In the data rows, the value 128 means zero.
Some points, one per row:
[141 115  68   0 124 120  53 136]
[167 130 133 246 132 142 194  82]
[ 77 117 145 204 106 170 164  57]
[145 102 114   8 158 145  94 197]
[130 168 120 101 141  90 137 153]
[167 185  73 255 183 163 111  63]
[160 161  71 170 150 136  81 120]
[155 127  80  16 143 126  57 195]
[ 58 143 159 153  74  86 211  34]
[168 113 126  43 179 145  98 201]
[162  98 131   8 144 119 102 187]
[113 142 116 100 143 188 165  45]
[ 42 209 140 194  59  62 121  68]
[ 56 225 169 219 110 105 131  67]
[ 55 196  77 162  98  96 114  57]
[168 133 135 178 176 140 129 196]
[120  72 175 183 105 148 161 147]
[ 86 120 179  75  85  98 149 109]
[178 135 128 170 175 140 109 162]
[147  92 111   0 142 124  80 176]
[183 116  64  25 200 201  42 163]
[168 117 131 164 156 114 111 170]
[154 171  62 224 164 119  98  76]
[108  54 199   0 118 147 127 206]
[145 147  69 216 118  77 143 118]
[111  67 178  87 114 197 106 147]
[ 75 179 158  71 128  99 113 122]
Here are 12 more points, each followed by its number:
[139  68 127 149 127 184 141 120] 0
[ 96  89 180  45 124 151 150 158] 1
[151  79 142  45 101 147 167 108] 2
[159 152  64 174 142 130  83 112] 3
[157 117 111 197 169 137 136 171] 4
[167  97 116 145 113 203 149 103] 5
[143  94 107  16 154 152 105 212] 6
[ 60 165 129  65 104  64 115 134] 7
[168 171 115 238 183 135 131 106] 8
[150 115 103  95 173 194  70 169] 9
[122 117 148 223 140 175 135  80] 10
[164  85 146 201 101 136 182 104] 11
Which two of these numbered points are nearest to each point below by angle, seen from the average point of the first points? Their numbers follow each, nearest first.
[156 160  80 233 137  96 140 105] > 8 3
[129  67 187 141  98 145 141 178] > 0 1
[154  61 115 118  91 192 134  99] > 5 0
[147  76 140 184  82 116 192  79] > 11 10
[ 82 162 139 141  80  17 152 105] > 7 11
[181  95 142 208 150 111 158 200] > 4 11
[124  66 141  28  91 131 166 121] > 2 1
[ 61 189 109  88 117  77  93  85] > 7 3
[132  76 126   0 140 138  94 217] > 6 1
[132  98 153  86 106 165 180 120] > 2 1
[110 191  56 112 141 139 108  72] > 3 8
[173 130 125 236 174 119 147 162] > 4 8
[161  75 142   0 149 126 103 255] > 6 1
[161  73 135  64 105 149 153 163] > 2 1
[164 130 106  70 120 119  79 174] > 6 9
